In the data rows, 128 means zero.
Here are some points, each followed by its number:
[121 104 101 125  98  71  71 103  92 119  98 109 112  38 101  86 131 127
 101 121 115 116 128] 0
[163  97 157 122 133 110 150  89 148  96 112  83 166  98 102 141 101 108
  92 115 126 132 106] 1
[117 128 114 127 155  97  68 122 112 136 152  79 107 118 103 111 130 139
 127 111 120 137 120] 2
[131 135 104 173 145 133  83  99 169 161  96 141 111  83 131 115  72 135
 190  99 109 134 110] 3
[104 143 179 167 167 255 198 136 165 196 217 177 209 221 151 136 138 234
 171 198 149 121 200] 4
[129 139 183  65 122 117 143 122 130 133 115  78 108  89 145 143  94  70
 107 131 148 126 109] 5
[126 107 172 116 178 118 132 106 109 105 119  82 141  57 109 180  95  78
 133 155 156 159 107] 6
[135 102 116 123 126  64  88 106  89 115 116  71 104  64 114 118 123 118
 145 119 119 117 106] 7
[ 99 107 111 122 111 106  57  94 110 107 121 119  73  55  98  86 118 123
 123 114  82 113 130] 8
[111 119 120 112 112  70  99 108 100 150 114  81  67  63 124 115 129 124
 140 122 122 120 110] 9
[118 124  95 125 117 102 119 116 123 108 101 127  76  72 123 120 121 126
 166 127  91 120 104] 10
[121 129 180 117 119 126 169 138 141 109  89 129 138  65 101 139  89 106
  97 115 134  96 141] 11
[141 159  88 103 126 116 131 185 152  92 175 180 155 231 135 134 177 148
 165 135 168 145  95] 12
[126 144 101 140  74 141 109 126 142 158 107 162 139 147 127  63 108 154
 148 125  91  87 151] 13
[150 110  86  99 111  82 109 110 102  85 130  89 128 122  97 106 132 108
 124 121 135 134 120] 14
[144  92 194 123 174 132 183 104 134  93 143  83 133 100 129 185  87  75
 106 119 157 164  80] 15
[149 131  82 137 138 135 116 143 138 108 183 142 211 226 135 126 160 154
 129 171 128 178 130] 16
[145 144 117 102 211 173 158 196 163 120 158 159 192 255 111 164 172  96
 152 123 144 162  85] 17
[116 116  90 130  85  70  85 102 101 136 125  98 100  54 115  95 131 140
 144 109 120 112 130] 18
[111 101  81 136  64 139  96 100 141 146 116 130 110 101 124  86 105 153
 168 133 128 104 137] 19
[171 150 235 122 206 255 255 208 205 136 191 179 255 255 150 245 187 116
 122 154 172 190 123] 20
[106 116 130 129 104  73 103  87 110 115 123  97 101  98 111 101 123 117
 110  99 130 111 118] 21
[159 146 110 132 167 167 133 127 133 118 145 133 116 109  97 198 149 112
 198 183 139 191 142] 22
[121 103 104 131  90  67  72 104 101 138 111  94 106  68 122  96 131 137
 144 111 123 101 118] 23
[117 109 109 137  83  78  64 104  89 141 112 105  83  40 114  79 112 127
 128 110 124 104 128] 24
[114 116 121 109  89  84  78 101  98  98 105 108  81  59 121  94 126 117
 121 131 131 109 130] 25
[107 216 168 198 134 171 152 110 155 143 174 127  81  53 140 238 169 137
  85 184 111 124 131] 26
[184 206 234 100 199 247 255 169 255  66 169 160 255 255 127 235 170 135
  81 116 166 151 116] 27
[141 140  91 106 124 125 133 153 122 124 141 121 112 158 148 152 141 141
 153 138 143 170  94] 28
[ 93 124  90 143  91 103  92 133 130 176 143  97 105  40 119  82 145 166
 160 103  99 117 126] 29
[128 104 127 124 110 101 109  93 108 131  91 109 117  51  97 105  94  94
 115 132 146 153 132] 30
[103 129 144 161 127 198  61 246 120 123 129 255 112 255 150  90 111  96
  85 161 144 110 198] 31
[115  95 122 110 154 114 123 120 102 127 116  75 113 131 101 141 135 100
 138 106 126 136  91] 32
[111 108 153 142  89  77 127  90 124 136 105 111 121  89  97 125 108  90
  68  68 137  89 127] 33
[110 118 117 131 135  85  75 123 110 150 124  67  91  70 126 102 149 150
 137  98 105 115  99] 34
[130 157 134 163 196 255 225 139 217 225 177 246 203 255 187 135 154 250
 178 201 180 106 191] 35
[124 134  76 113  94 110 155 106 150 161 142 127  98  76 140  64 119 192
 201 165 111 145 150] 36
[122  89 119  97 173 105  96 141  96 108 159 132 125 136 145 126 165 132
 148 167 104 168  99] 37
[124 177 108 147 117 182 188 103 188 196 136 165 169 153 154  72 146 186
 178 153 145  96 155] 38
[100 115 114 151  83 106  72 109 110 149 113 110 134  70 146  87 120 145
 150 118 123  93 129] 39
[229 208 202 175 255 255 255 215 255 172 220 255 255 255 122 255 194 148
 116 159 211 247 135] 40
[130  90 148  99 172 113 145 109 110  86 113  91 159 130  97 158 136  88
 118 110 127 156  91] 41
[104 126 165 133 105 100 112 120 111  76 120 130  71  56  94 135 115 110
 109 133  88 110 118] 42
[101 144 106 102 129  79 113 114  96  93 123  85  72  74 144 128 141 132
 141 124 112 131 113] 43
[140  95 138 158 129 108 133 100 124 138 116  83 177 138 107 163 120 118
 114  81 119 126  89] 44
[ 97 135 153 124 102  82  92 110 116 126  99 142 110 101 131 127 116 103
 112 114  92  98 115] 45
[117 142  94  97  96  86 106 112 109 111 111 108  61  75 130  94 126 137
 138 134 117 122 133] 46
[ 94 165 155 128 144 167 142 160 135 135 141 120 117 191 166 180 188 120
 110  84 105 112  75] 47
[166  96 205 165 132  97 145 119 168  96 140 114 131  68 115 144  93 126
  83 114 152 133  86] 48
[125  92 122 131  96  62  88 111  83 114  83 114 122  62 110 104 100 103
 110 109 121 107 134] 49
[106 101 108 197 133 137  22 140 114 154 140 179 130 132 117 110 108 141
 111 106 126 108 186] 50
[125 111 108 101  87  92  94  96 101 124  98  93  96  69 127 124 117 124
 139 134 136  99 109] 51
[110 119 117 140  85  99  69 144  99 116  76 159 115 101 125  87  96 108
 117 117 123  93 152] 52
[191 130 235  97 255 233 255 164 200 118 184 187 220 255 129 255 168 114
 124 149 181 215 138] 53
[112 154  90 124  96  69  87 111  88 134 162 101  82  68 126  62 167 165
 128 126 125 108 144] 54
Which two points above are nearest to each new point by angle? Their numbers follow each, nearest first.
[ 99 140 102  99 135 116 128 107  92  81 153 107  87  86 124 122 151 135
 141 157 115 159 119] : 43 46
[155 170  68 100  65 184 189 148 173 198 130 152 152 141 161  88 135 200
 200 143 120  82 149] : 38 13
[141 105 134 144 174  76 137 144 128  87 121 128 138 160 128 152 150 119
  98  94 153 147  70] : 41 44
[108  96 168 158 116  94 126 114 137 104  99 106 131 122 114 135 109  83
  95  76 106 101 112] : 33 44
[138 135 174 126 105 161 204 115 171 124 113 114 150 127  94 146  95  96
  98 128 150 112 129] : 11 1
[145 170 136 122 154  73 141 138 145 150  83 175  82 138 125 153  78 100
 162 219  93 200 174] : 22 36
[118 146 116 131  79 160 110 175 144 104  78 208  89 207 114  65 101 113
  99 143  93  94 155] : 31 13
[126  92 160  94 192 117 123 124 116 118  85 106 142  77 146 164 108  72
 101 132 112 179 128] : 6 41
[118 102 105 136 103 126  64 161  92  75 102 161  68 108  95  65 110 124
  74 146 113  88 150] : 52 8
[131 159 122 107 148  81 155 104  96  95  93  87  97 102 159 171 152 139
 156 190  89 130 133] : 43 10
[118 158  80 162  85 165 142 112  92 171 156 137 107  84 132 112 172 195
 150  88 119 111 160] : 29 54
[139 103 106 114 120 102 112 101 118 109 112  93 172 127  95 114 132 113
 120 111 119 140 108] : 14 44
[127 107 183 178 101 113 124 136  85 104 135 153  77 101 107 146  99 120
 103 104 100 122  98] : 42 48
[108  80 127 183 100 115  54  93 131 202 100 118 136  43 120 120 112 146
 119 102 111  88 115] : 39 24
[109 105 145 107 167 108 135 145 143 134 121  92  91 154 129 172 130 105
 177  83 110 129  90] : 32 47
[122 107 101 134  78 104  59 166  93  98  80 177  98 137 129  65  87  97
  99 140 104 120 156] : 52 49
[157  98 136 150 129 104 129 102 161  74 125 128 179 128  94 142 114 140
  89 163 130 144 119] : 1 48
[133 161  96 134 159 177 107 210 191  96 125 241 129 254 134 108 117 131
  98 154 154  80 216] : 31 35
[121 168 165 205 116 181 171 124 113 151 156 133 140 100 153 218 133 112
 122 164 151 176 115] : 26 40
[143  79  75 117 111  93  93 119 109 102 148  96 127 130 111 130 149 109
 133 127 110 130 112] : 14 7
[108 165  88 105 106  75 102 105  86 135 158  93 111  88 145 109 167 155
 137 149 129 114 136] : 54 43
[127  87 168  93 153 126 143  98 123  90 122  84 148 127  98 141 103  79
 118 121 124 158  99] : 41 15
[137 159 105  81  83 101 114 151 147 101  73 164  83 174 137 120  97  89
 122 148 109 116 153] : 52 31
[129 137 103 103 145  96 139  95 152 109 114 135 108  70 125 104 112 137
 169  95  60 125 107] : 10 8
[128 150 101 122  73 162 155 107 173 193 120 140 154 135 146  83 134 167
 164 140 106  86 123] : 38 13
[118 116 107 135  80 117  62 138 104  89 106 157  71 116 102  76 119 132
 101 137 101  93 159] : 52 8
[112 122 171 160  66 127 101 146 130 122 106 167 140  91 134  78  88 110
  76  98 148 108 158] : 52 33
[139 110 145 108 152 144 149 123 120 109 123  90 164 158 116 154 122  84
 140 111 134 140  88] : 41 15
[142 162 116  98 109 169 140  95 147 110 141 114 148 142 153 141 126 128
 116 126 177 142 107] : 27 20
